In the data rows, 128 means zero.
Some points:
[133 159 135 135 146 164 127  79  86 102 116 123 166  92 103 115 144 112 129 147 142 139 150 119 158 129  84  81 143 112 116 131 117 151 150 109 121 143 103 105  78 154 110  99 110 111 144 104]
[139 117 173 153 161 147 141 109 166 134 117 131 129 160 100 134 124 112 129 144 124 137  58 145 104 161 127  79  81 177 140 117 132 105 118 139 109 139 122 114  98 154 106 161 127 111 128 129]
[154 135 116 128 137 113 130 135 128 109 118 150 151 102 152 171 133 113 120 124 143 146 148 168 159 161 139 105  95 105 155 119 162 101 118 126 131 103  80 101  97  94 128  92 170 128 138 163]
[128 169 132 111 108 126 105  90 156 151 131 121 115 148 146  75 154 122 162 158 146  78 181 149 161 183 129 107 154 156 138 147 144 116 119 101 144 138 143 137 145 123 104 133 138 130 124 115]
[100 124  82 135 145 146  94 142 114 114 118 144 171 136 107  65 115 106 156 101 143 125  80 161 122 122 130 166 131 147 141 126 111 140 137 136  96 130 106 140 100 100 103 119 165 143 125  98]
[134 161 151 108 153 122 105 155 130 104 130 121 151  91 102  93  91 151 131 151  81 114 136 145 110  83 137 110 142  82 127 144 122 123 141 104 165 137 104 131 133 151 114 152 147 165 149 151]
[115 107 169  85  64 118 103 106  89 117 122 141 128 109 111 111 159 129 127 162 136 155 123 173 127 109 149 141 126 144 150 119 122 131 119 145 118  82 155 132  92 134 132 176  90 137 112 157]
[122 105 121 104 161 153  80 133 115 100 100 102  91 119 186 141 138 150 140 137 115 107 135 120 140 100 122 146 112 156 144 154 160  99 136 129 116 107  84 153 121 149 141 147 115  68 116  78]
[137 122 134 116 142 119 126 140 115 107 105 166 134 169 145 146 153 129 158 127 161 138 164 121  90 109 141 105  88 104 126 128 159 169 127 145 189 140 169 118 100  92  92 154 129 118 140 118]
[164 103 137 104 159 152 148 120 143 136  65 146 167 121 133 144  92 154 135  97 157  65 139 126 140 135 110 136 152 124 106 133 125 164 135 140  84 118 126 127 158  96 147 173 126 133  95 179]
[105 111 136 186 148 126 128 162 132 174 181 124 109 146 127 102 124 139 148 140 178 129 158 126 115 107 136  96 125 139 121 164 121 137 162 141 135  78  67 113 117  97 148 133 127 153 121 125]
[155 128 137 125 142 123 122 116 111  82 197 112 165 135 116 124 113 131 157 100 134  99 117 134 113 130 167 134 108 169 139 150 152 148  95 113 137 124 146 140 177 142 114  89 121 116 162 144]
[132 126  96 117 131 110  75 119 155 147 150 131 135 101 186 133 140  94 136 142 127 130 115 107  89 102 102 110  96 108  88 145  92 133 115 127  90 125 152 148 133 113  68 107  97 138 123 158]
[ 98 133 133 164 129 161 123 135  88 140  94 103 134 100 116 157 134 113 121 180 185 121 150 117 106 133 193 158 105 103 143 125 115 130 106 116  84 130 138 115 175 160 141 119 130 144 134 139]
[140 158  77 109 135 136 107 154 131 148 109 138 118 169 120 124  98 146  97 129 116  96 133 161  88 147 175  90 144 116 122  96 163 116 133 140  91 119 155 124  96 161 154 100  97 158 128  94]
[150 106 139 192 101 108 151 139 151 117  91 114 147 151 116 109 146 159 135 116 138 126 127 133 142 141 113 144 117 101 115 136 126 135 179 123 107 117 149 142 137 163 113 111  89  86 173 133]
[134 131  94 116 135 172 161 123 113 161 164 138 120 101 125 138 168 174 116 126 134 117  92 112 158 115 133 134 182 142 157 115 163 124 131 151 132  88 153 131 126 115  96 117 125 130 158 163]
[118 147 105 116 161 109 152 158  96 158  98 158 128 158 134 106 162 108  87 124 116 113 125 125 166 104  88 149  79 166 152 153 112 119 101 100 136 127 151  71 156 147 151 118 109 161 139 141]
[104 138 134  98 122 159 121 157 158 111 128 147 149 135 120 112 129 124 146 133 132 143 138 122 117 161 120 178 124 154 128 118 130 127 161 135 175 160  93 132 137 117 145 101  71 139 113 163]
[108 155 129 134 150 103 155  94 139 135  99  85 122 137 128 105 107 152 149 154 142 158 106 106 126  95 136 134 149 142 116 147 119 113  82 144 129 112 154 137 100 109 135  86 166  93 110 155]
[125 143 132 127  85  80 138 102  93 149 114 116 132 134 106 137 110 119 135 115 106 100 122  82 153 117 153 121 107 119 174 130 134 150 127 148 121 149 102 154 135  78 122 113  97 149  96  76]
[190 107 134 153  71 123 123 115 134 115 175 156 161 161 131 145 134 131 105 175 102 120 127 134 139 113 106 151 117 129  99 145 139 103 129 144  93 128 105 120 149 123 119 142 152 154 119 103]
[ 97 113 136 130 118 116 161 109 122 122 127 110 143  98 146 106 121 122  52 126 167  84 107 163 108 134  97 116 129 101 137 148 106  89 123 186 179 151 134 149 133 133 125 132 127 120 102 114]
[ 92 132  83 118  74 118 137 150 119 120 121 105 117 129 132 117 122 130 133 129 156 133  99  82 118 158 124 117 139 129 112 125 166 124  87 140 123 165  69 104 140 143 116 188 137 115 177 154]
[ 78 122 137 138 141 123 121  66 149 128 144 148  95 129 147 137  59 100  99 143  97 121 128 112 162 124 131 136 113 132 125 104 140 201 131 134 132 119 127 115 110 129 140 147 122 135 155 152]
[119 122 121 155 156  67 147 132 119  78 161  85 134 118 143 102 151 118 117 111 123 133 171 143 120 129 129 120 133 158 125  53 139 123 133 110  94 135 126 140 125 117 149 142 114 123  89 156]
[143 129 157 136 133  97 120 107 142 138  98 115 115 122 158 125 153 170  95 129  95 136 118 146 128 163 177 158 156 131  82 160 105 145  92 117 139 131  86 101 109 118 117 116 121 152 123 138]
[148 119 156 120 109  91  79 138  77 133 146 156 120 139 124 153  71 138 140 119 140 115 107 122 129 146 125  97 155 155 128 134  86  92 157 139 142 136 137  98 135 122 164  93 114  74 153 145]
[100 127 148  92 146  94 131 136 145 134 137 155 161 152 146 162 134 117 188 127 151 162 108 124 166 133 124 116 175  88 151 117  97 103 103 108 104 126 125 136 132 155 139 142 103 153 120 107]
[131 118 108 137 129 114  96 112 144 126 132 122 104  91  95 114 160 119 167 109 123  93 109 110 155 158 110 130  80  96  88 122 126 104 119 143 148 103 162 139 111 137 206 150 165 153 147 134]
[101 124 113 126  80  92 127 105 133 131  91 152 113 121 102 162 146 167 124  71 140 144 116 140  98 110 123 103 122 160 118 154 140 155 164  78 138 120 121 164 134 168 126 114 169 149 110 125]
[155 139 114 144  97 136 169 138 121 156 146 165  89  96 129 118 109 174 169 140 133 108 130 150  98 107  99 147 112 124 125  80 112 129 102  86 119 184 130  91 104 125 118 126 121  97  98 119]
[136 113 121 104 149 126 104 116 115 132 144 120  90 173 106 157 164 123 102 167 164 119 115 144 130 125  94 160 152 110 112  73 119 170 131 141 146 135 104 142 155 136 137  79 165 119 128 126]
[111 140 151 127 149 127 159 162  98 137 153 140 112 104 103 149 111 114 123 126 129 148 115 157 151 145 125 137 129 137  36 156 181 123 119 115 110 141 158 169 120 102 120 132  95 128 131  92]
[130  78  99 150 123 117 103 181 160 110  98 123 109 109 101 126  82 138 107 158 130 150 140 139 186 147 138 127 129 152 139 118 100 125 132 111 146 125 173 128 137  97  81 132 144 118 127 104]
[174 182 107 135 175 129 116  99  93 113 124  94 120 132 110 154 135 162 124 131 143 171 107 115 118 135 117 139 130 138 127 117 103 121 153 132 152 116 140 108 173 105 126 191 121 156 110 100]
[128 110 153 120 136 125 126 135 130 158 120 106 129 129 107 132 156 104 125  93  97  92 129  82  96 136 141 163 130 106 121  87 108  87 134  97 154  90 106 118  94  92  91 123 110 121 149 111]
[130  88  88 119 121 182 154 111 123 138 146 126 145 114 125 149 148 130 152 140  86 140 155 138 111 156 158 105 114 144 133 150  75 142 104 126 153 155 126 148 128 107 175 126 129 110 117 120]
[155 131 101 143 102 134 157 151 125 128 119  60 126 161 165 134 113 110 149 134 111 137  99 177 137 106 107 134 135  97 142 144 121 169 118 125 157 113 129 134 104 127 162 134  94 136 160 134]
[142 149 156 159 139 136 118 129 131 151  99 167  81  99 115  99 120 119 148 107  99 167 134 156 111 140  96 128 125 106 167 102 137 133  88 171 127  97 106 168 202 134 118 113 119 124 136 130]
[136  96 174 115 133 147 144 127 152 110 130 126 108 113 135 125 135 105 126  85 155 112 128 150 136  65 153 139 149 121 129 121 127 127 103 126 117 144 135  88 138 126 142 127 157 130 172  82]
[158 139 128 136 155  94 137 158 120 173 130 168 147 109 132 121 160  91 101 147 100 131 134 109 117 121 156 126 161 144 146 133 114 156 160 125 118 156 124 177 119 137 143 175 158  79 162 127]
[153  90 128 150 144 139 146 113 121  95 134 154 103 110 193 100 123 141 124 128 146 143 105  76 136 134 159 114 132 130 137 108 128 108 147 115 144 161 131 160 123 153 137 104 108 191 129 124]
[124 121 133 130 109 175 106 119 134 122 113 112  78 147 112 124 155  74 102 104 127 135 106 140 126  99 133  79 161 119 117 142 140 116 144  89 123 150 136 102 174  81 136 127 113 122 108 167]
[116  81 124 115 146 142 110 133 116 165 160 115 154 173  95 121 113 178  99 100 111 143 145 121 169 115 124 100  98  88 132 120 136 120  90 100 134 143 116 156 124 163 109 138 122 109 100 150]
[161 163 139 142 106 153  95 173 144 109 130 127 121 128 118 113 156 122 113  97 126 140 138  86 171 111 145 131 134 133 112 137 127 152 110 205 125 150 136 111  98 159 133 114 134 119  74 142]
[ 89 146 156 125 107 168 122 125  94 112 127 129 130 161 162 109 134 173  94  88 103 158 164 120 109 159  96 132 134 124 130 121 100 122 124 141  85 128 158 128 127  89 138 135 162 143 184 121]
[157 100 156  58 134 116 156 158 148 123 139  77  80 111  93 131 115 128 134 152 124 138 144 106 103 154  91 124 113 141 169 164 134 149 153 135  82 143 135 127 106 134 119 102 148 166 136 130]
[113 166 130 128 129 128 116  99 141 170 134 109 131 137 142 146 122 130 144 127 127 144 140 150 153  98 146 173  91 116 139 135 154  78 187 138 122 196 138 145 119 113 133 126 147 126 140 160]
[135 173 138 111  97 143 121 136 197 157 137 102 171  89 141 153 115 124  90 109 173 148 136 119 127 113 110 129 114 174 121  95 114 142 110 114 146 104 125 146 128 135 156 135 119 126 143  97]
[128 135 158 168 109 149 124 154  90 154 139 105 130 129 172 160  94  89 143  97 111 116 122 123 116 165 107 151 149 130 150 139 146 138 136 104 152 108 158 115 110 172  97 137 167 132  75 132]
[ 97 140 144 130 108 147 165 150 122 101  97 139 151 148 133 151 124 122 161 172  79  98 140 105 131  91 120  93 128 164  86  87 125 107 129 140 143 100 124 158 144 129 121 108 158 143 126 135]
[113 185 117 101 124 130 182 134 157  69 162 163  90 155 128 130 129 120 116 120 132 110 114 127 135 146 162 139 105  82 141 152  76 128 153 111 112  88 115 146 126 135 111 143 140  88 104 130]
[125 117 132 128 122 122 119 124 152 120 134 152 162 121 135  95 122 136 105 165 118 150 110  84  93 133 114 136 141  87 148 138 193 131 133  81 128 106 151 107 140 101 181 114 139  94  99 107]
[ 60 115 123 138 148 106 128 139 159 120 147 125 154 107 131 167 166 157 145 135  79 113 113 146 116 137 125 121 139 118 144 132 137 149 155 170 126 139 145  72 155 133 115 125 119 128 114  97]
[143  90  90  78 126 118 166  95 112 157 121 123 143 128 131  93 103  81 140 108 116 178 160 131 120 133 150 140 130 130  82 118 134 109 161 160 140 106 120  87 158 170 114 117 137 113 113 113]
[130 115  84 175 138 123 118 102 150  96 134 156 117 139  79 174 110 101 123 115 125 127 187 118  95 114 100 161 181 137 149 170 132  96  94 131 132 136 133 136  98 145 123 144 105 139 138 136]
There is one direction along which these points spread out most. Take the direction at right angles to it along which they spread out most. Go by this last direction. For each point below, how far along it does it lie, from 0 to 99? The average is 50, and the first point in the table lies past the average. One standard deviation of the points above along it is 16.
[190 107 134 153  71 123 123 115 134 115 175 156 161 161 131 145 134 131 105 175 102 120 127 134 139 113 106 151 117 129  99 145 139 103 129 144  93 128 105 120 149 123 119 142 152 154 119 103] --> 37
[164 103 137 104 159 152 148 120 143 136  65 146 167 121 133 144  92 154 135  97 157  65 139 126 140 135 110 136 152 124 106 133 125 164 135 140  84 118 126 127 158  96 147 173 126 133  95 179] --> 34
[128 169 132 111 108 126 105  90 156 151 131 121 115 148 146  75 154 122 162 158 146  78 181 149 161 183 129 107 154 156 138 147 144 116 119 101 144 138 143 137 145 123 104 133 138 130 124 115] --> 69
[118 147 105 116 161 109 152 158  96 158  98 158 128 158 134 106 162 108  87 124 116 113 125 125 166 104  88 149  79 166 152 153 112 119 101 100 136 127 151  71 156 147 151 118 109 161 139 141] --> 40
[130 115  84 175 138 123 118 102 150  96 134 156 117 139  79 174 110 101 123 115 125 127 187 118  95 114 100 161 181 137 149 170 132  96  94 131 132 136 133 136  98 145 123 144 105 139 138 136] --> 25
[150 106 139 192 101 108 151 139 151 117  91 114 147 151 116 109 146 159 135 116 138 126 127 133 142 141 113 144 117 101 115 136 126 135 179 123 107 117 149 142 137 163 113 111  89  86 173 133] --> 16
[135 173 138 111  97 143 121 136 197 157 137 102 171  89 141 153 115 124  90 109 173 148 136 119 127 113 110 129 114 174 121  95 114 142 110 114 146 104 125 146 128 135 156 135 119 126 143  97] --> 60
[ 97 140 144 130 108 147 165 150 122 101  97 139 151 148 133 151 124 122 161 172  79  98 140 105 131  91 120  93 128 164  86  87 125 107 129 140 143 100 124 158 144 129 121 108 158 143 126 135] --> 65
[143  90  90  78 126 118 166  95 112 157 121 123 143 128 131  93 103  81 140 108 116 178 160 131 120 133 150 140 130 130  82 118 134 109 161 160 140 106 120  87 158 170 114 117 137 113 113 113] --> 57
[131 118 108 137 129 114  96 112 144 126 132 122 104  91  95 114 160 119 167 109 123  93 109 110 155 158 110 130  80  96  88 122 126 104 119 143 148 103 162 139 111 137 206 150 165 153 147 134] --> 63
[130  78  99 150 123 117 103 181 160 110  98 123 109 109 101 126  82 138 107 158 130 150 140 139 186 147 138 127 129 152 139 118 100 125 132 111 146 125 173 128 137  97  81 132 144 118 127 104] --> 17
[142 149 156 159 139 136 118 129 131 151  99 167  81  99 115  99 120 119 148 107  99 167 134 156 111 140  96 128 125 106 167 102 137 133  88 171 127  97 106 168 202 134 118 113 119 124 136 130] --> 33
[115 107 169  85  64 118 103 106  89 117 122 141 128 109 111 111 159 129 127 162 136 155 123 173 127 109 149 141 126 144 150 119 122 131 119 145 118  82 155 132  92 134 132 176  90 137 112 157] --> 58
[105 111 136 186 148 126 128 162 132 174 181 124 109 146 127 102 124 139 148 140 178 129 158 126 115 107 136  96 125 139 121 164 121 137 162 141 135  78  67 113 117  97 148 133 127 153 121 125] --> 61
